In the data rows, the value 128 means zero.
Some points, each followed by its number:
array([107, 148, 187, 205, 129, 064, 122, 119, 156, 137, 182, 125, 117, 122, 187, 085, 166, 153]) 0
array([157, 116, 112, 137, 126, 163, 111, 118, 149, 140, 123, 140, 176, 112, 135, 092, 049, 154]) 1
array([118, 130, 132, 141, 103, 149, 089, 101, 132, 152, 130, 174, 108, 172, 187, 172, 144, 104]) 2
array([136, 174, 123, 144, 135, 109, 156, 145, 144, 116, 091, 103, 163, 086, 087, 158, 138, 147]) 3
array([100, 139, 103, 157, 106, 121, 097, 089, 104, 151, 188, 152, 085, 150, 196, 077, 152, 127]) 4
array([077, 105, 092, 117, 136, 113, 170, 131, 116, 132, 140, 142, 114, 114, 114, 111, 125, 100]) 5
array([158, 144, 107, 128, 078, 173, 134, 107, 122, 167, 155, 123, 188, 102, 121, 086, 074, 171]) 6
array([126, 108, 134, 148, 106, 141, 153, 102, 087, 144, 143, 122, 165, 129, 101, 151, 096, 136]) 7
array([177, 148, 163, 115, 087, 138, 162, 114, 136, 160, 137, 084, 188, 109, 093, 137, 082, 174]) 8
array([157, 155, 123, 124, 119, 136, 167, 143, 159, 114, 101, 110, 151, 115, 094, 122, 132, 159]) 9
array([085, 050, 125, 088, 069, 094, 131, 099, 164, 178, 166, 136, 146, 095, 064, 137, 120, 106]) 10
array([173, 103, 149, 090, 114, 149, 075, 145, 185, 125, 097, 083, 098, 198, 130, 156, 140, 093]) 11
array([111, 136, 120, 135, 105, 139, 117, 109, 049, 153, 123, 187, 121, 137, 171, 188, 128, 114]) 12
New points follow, each followed by the numbers of its two nearest points above, looking only along the 4 directions in which the numbered points spread most, nearest first.
array([144, 105, 160, 112, 109, 172, 036, 122, 171, 170, 131, 125, 108, 229, 192, 131, 168, 088]) 2 11
array([147, 133, 113, 126, 125, 118, 137, 119, 109, 114, 115, 143, 125, 133, 131, 139, 146, 115]) 7 5
array([126, 142, 125, 121, 147, 147, 078, 130, 129, 088, 119, 150, 072, 178, 177, 126, 153, 080]) 2 11
array([090, 110, 166, 166, 089, 039, 165, 069, 154, 160, 143, 150, 128, 155, 125, 155, 154, 118]) 5 4
array([092, 117, 156, 162, 131, 052, 149, 124, 122, 132, 150, 135, 107, 128, 144, 146, 173, 123]) 5 0
array([069, 080, 083, 105, 059, 102, 168, 107, 143, 173, 168, 150, 155, 112, 142, 120, 129, 104]) 5 10
array([162, 222, 058, 170, 155, 134, 178, 184, 133, 100, 127, 119, 151, 080, 108, 053, 096, 190]) 8 9
array([088, 126, 137, 122, 141, 123, 168, 178, 091, 112, 098, 133, 125, 084, 114, 158, 115, 151]) 7 5
array([118, 123, 094, 119, 133, 114, 129, 142, 138, 138, 130, 164, 125, 122, 126, 118, 109, 091]) 5 7
array([126, 181, 090, 125, 171, 136, 128, 125, 104, 101, 132, 157, 093, 163, 110, 127, 146, 112]) 2 12
array([093, 118, 125, 155, 135, 100, 126, 102, 149, 133, 168, 118, 094, 136, 150, 057, 162, 137]) 0 4
array([065, 100, 051, 126, 072, 099, 157, 112, 145, 136, 171, 156, 130, 101, 136, 127, 112, 113]) 5 10
array([082, 078, 156, 102, 085, 088, 154, 092, 165, 156, 139, 130, 141, 095, 082, 130, 110, 110]) 10 5
array([173, 157, 060, 098, 207, 188, 113, 164, 084, 038, 094, 166, 107, 157, 117, 143, 124, 048]) 11 2
array([099, 147, 120, 166, 119, 107, 150, 100, 099, 123, 165, 164, 124, 099, 174, 118, 137, 181]) 4 0
array([156, 119, 110, 040, 209, 163, 174, 194, 133, 045, 014, 113, 094, 099, 070, 163, 106, 096]) 11 9
array([165, 124, 208, 143, 144, 153, 043, 144, 154, 140, 097, 066, 106, 208, 188, 102, 176, 158]) 11 2
array([165, 159, 065, 119, 131, 189, 130, 144, 113, 139, 146, 113, 157, 131, 126, 113, 086, 138]) 1 6
array([166, 173, 137, 174, 098, 094, 142, 170, 202, 179, 153, 094, 245, 069, 107, 036, 094, 233]) 8 3
array([081, 106, 109, 127, 161, 089, 139, 121, 107, 122, 129, 179, 106, 148, 140, 130, 141, 097]) 5 2
array([078, 089, 122, 138, 072, 092, 120, 100, 187, 213, 187, 132, 172, 106, 131, 100, 120, 146]) 5 7
array([111, 133, 068, 081, 172, 159, 153, 163, 039, 039, 074, 140, 080, 099, 109, 251, 093, 047]) 11 2
array([125, 112, 112, 092, 142, 151, 162, 128, 084, 131, 115, 143, 152, 117, 133, 158, 113, 140]) 7 1
array([182, 097, 159, 019, 214, 165, 090, 197, 181, 047, 000, 030, 097, 132, 072, 169, 142, 087]) 11 9
